Named turns come first, each shown by rows before and after it. Which turns, in which order, take the first row of each pair that follows to the second? Write the first one first, as in the answered first pair.
turn Nus:
[  3 -13  -9   3   6   5   6   5  -4  -2   3  -1   4  -3  -6   4   2   4
  -3   0   3  -2  -7  -1  -6  -1   3   5   0   4  -2   4   4  -3  -7] => [ 7 -5 -8  0  3  3 -5  1  0  6  5  1  3  0 -5  7  3  3 -2  0  5 -3  0 -2
 -6  4 10  2 -5  9  1  5  3 -4 -9]
[ 12  41  22 -20 -14 -20 -39 -14  22   8   0  21   0 -16  -4  15  11   0
  28   0   9  -6   4   5  17  19  11 -37   3  -6  24  -6  -9  -2  -3] => [-25  10   9 -22 -29 -18  -3  17  -5 -40 -14  17   0 -32   9 -12   0   8
  30 -10  -6  -4 -17  23  21  14 -32 -10  12 -20   4  -7  -4  -7  12]
[ -9   7   5  -2 -18   1   4   6  -8 -16  -9   3   2  -5   9  -9 -10   1
   4  -9  -6   0   5   7   5  -3  -9  -5   8  -9  -2  -3   2   0   4] => [  0  -5   1  11   7  14  19   2   0 -13   0  -2   4  10   4  -5  -6   5
   2  -2  -1   1  -8  -2   4 -14  -9  -4  10  -6   0  -1   3  14   0]
turn pez:
[-2  7  6 -3 -7  2 -2  1 -2 -2  2  1 -6  3  3 -3 -8 -1  1 -2 -1  5  0  2
  2  4 -5 -1 -5 -5  8  1 -1  2  2] => [-2  4  2 -2 -5  2  2 -2 -3 -6  1 -1 -5  4  4 -3 -6  0  1 -3  0  4 -2  3
  3  2 -7 -2 -4 -4  9 -1 -1  5  3]
[ 1 -4 -5  3  4  2  0 -5 -3 -5  6  8 -4 -1 -2 -2 -1  4 -3  2  5  2 -2 -2
  4  1 -9 -7  0 -9 -5 -4  4 -1  5] => [ 5  3 -3  4  1  2 -6 -9 -1 -2  7  9 -6 -5 -2 -1 -1  3 -2  0  6 -1  1 -4
  5  1 -4 -9 -1 -8 -6 -2  4 -3  3]
[  5  -6   1  12   7  11  21  -4   2  -1  -9  -4  -2  13  -3  -1  -1   2
   4   5   2  -1  -4 -11   3  -5  -6  -2   3   0  -3   1   1  15   5] => [  7  11   3  -6 -11  -8  -9  -9  -1  11 -10   3  -4  -4  -1   8   0  -6
   3   2  -1  -3  10  -6   0  12  11  -5  -3   1  -4   4  -2  -9   4]
[ -2  -2  -2  -3   6  -5   4   9  -2  -9   7 -17  -1  -7  -8  -5   1  -2
  -3   3  -5   2 -12   0   7  -6  -2   8   1  -2  -2  -3   2   0  -4] => [  8   7   6  -1   6  -5  -8  -2   9   5   9 -15  -2   2 -12   2   1  -1
  -3   5   3   0  -9  -6   7  -6   7  -4   2   3   4  -4   3   6  -7]
turn mafu:
[-16  -4   5 -13  -7   1  -3   0 -19 -10 -10   8   3 -16  12  -4  -8  -5
  -1  -7 -15  24   2   9 -13  23 -10  -2   3 -12  -4   8  12 -11   4] => [-15  -9   1 -11  -5   4   3   3 -19 -11  -8   4   4 -16  12  -6  -7  -4
   1  -5 -13  25  -1   5 -13  20 -13  -1   6 -11  -7   8  13 -10   4]
[ -2  -9 -15   3  -3  -8   6   2 -11   1  -1  -9   4  -4   3   0   2  -2
   2   0  -2   2  -4  -3  -1   2  -4   8  -3   2  -2  -2   0   0   1] => [ -2  -8 -11   8   0  -1  13   3  -7  -6  -4  -6   1  -3   5  -2   3   5
   0   2   1   2  -7  -1   3  -1  -8   6   3   0   0  -2   1   5   5]
[  0  17   6  -1  -1   4  -9  -5   6   9   5   3   1   0   1   7  -4  -1
   3   1   7  -5   9   0  -1  -2   7 -11   4  -4   4  -1   2   3   6] => [  5  14   2  -4  -2   0 -15  -8   5  11   7   2   3  -4   4   8  -1  -4
   1   4   1  -1  10   1  -2  -2  10  -6  -2  -2   0   2   0  -5   0]
Pairs:
Each pair is 2 to 3 turns apart.
[-16 -20  -5  -5 -12   3  18  21 -14 -17  -5 -11  14 -12   6  -4   5   4
   0  -9  -8  13  -9  15   0  -7 -15  15   4  -6 -25  17   4 -14   1] => [ -7  -4  -4 -13 -19 -15 -12   8 -10   5  -2  -7  12 -20   5   6   9  -5
  -2 -11 -11  13   5  15  -5   5   9  12  -5   1 -23  22   4 -29  -5] => Nus, pez, Nus
[-21   0   6  -9 -37  -6 -19 -17  -8 -14   3   3  17 -12  17 -14  11   1
  32  -8  -4   0   7   5  21  13  -8  16 -28  -6 -23  15   6 -10  -2] => [  1  12   9  -2 -24  -5 -34 -30   9  13  13   7  18  -3   8   0  16  -4
  29  -3   5   1  14  -7  20  13  14   4 -30   4 -11  15  10  -6 -11] => Nus, Nus, Nus
[  8  10   4  10   5   1  -1 -16  10   8  -1  -3   1   8  -4   4   9   7
  -5  -2  -1  -5   8  -7  -1   0   4 -18   4   8   2   7  -2  10  -4] => [  2  12   2   1  -5 -12 -11 -13   2  10   1  -2  -1  -3   2   1   9   2
  -6  -4  -8  -5  12   0   0   7   6 -11  -1   9  -1   9  -3  -5  -6] => pez, pez, pez
[  4  19   5 -18 -15   2 -22  -7   6   6   3   0  14  -4   6   0  -5 -10
  10   0   0   0  19  10   8   8  14 -13 -14  -4   3   0 -12  -6   6] => [ 16 -10  -5   6  19  24  13  -3  13   2  11 -15  14  12   1  -1   1  -3
   5   7   7   3  -2   2   9 -15   2  -2  -6   2   8   1  -6  16   1] => pez, Nus
[ 13 -19  -2  17  27  14  27  -1   3  -2   8 -13   4   6  -7   4   1   4
  -3   3   3   1 -15  -7   1 -16  -6  -1   1   4   6   1   5  17  -7] => [-15  -5  -4 -14 -21 -18  -2   9 -17 -12  -3  -6   2 -27   7  -2  -4  -6
   1  -8 -10   1   3  15   0   7  -6   7  -9  -2 -10   2  -2 -19   2] => pez, Nus
[ -8 -25  -8  20  19   9  28  16  -4 -15  -6 -13   2   4  -2 -13  -3   7
  -5  -3   3   7 -21   3   6 -18 -11  20   5  -7  -5   6   3  21   5] => [  4 -23 -12  24  33  12  20   7   3   2   3 -14   3  11  -7  -5   2   5
  -8   0   6   5 -19  -5   6 -17   1  16   1   0   1  10   4  23  -5] => Nus, pez, pez
[  9 -28 -22   3  15  -9   6   7 -11  -6   9 -13   6 -12   0  -1   7  -5
  -4   3  -7   8 -12   5 -11  -1   1  34 -11   9  -9   6   2 -10 -11] => [ 19 -20 -21   8  23  -4   2   0  -1   8  17 -12   7  -3  -4   8  13  -5
  -7   7   0   4  -9  -2 -10   0   9  27 -13  13  -3   5   0  -7 -16] => Nus, pez
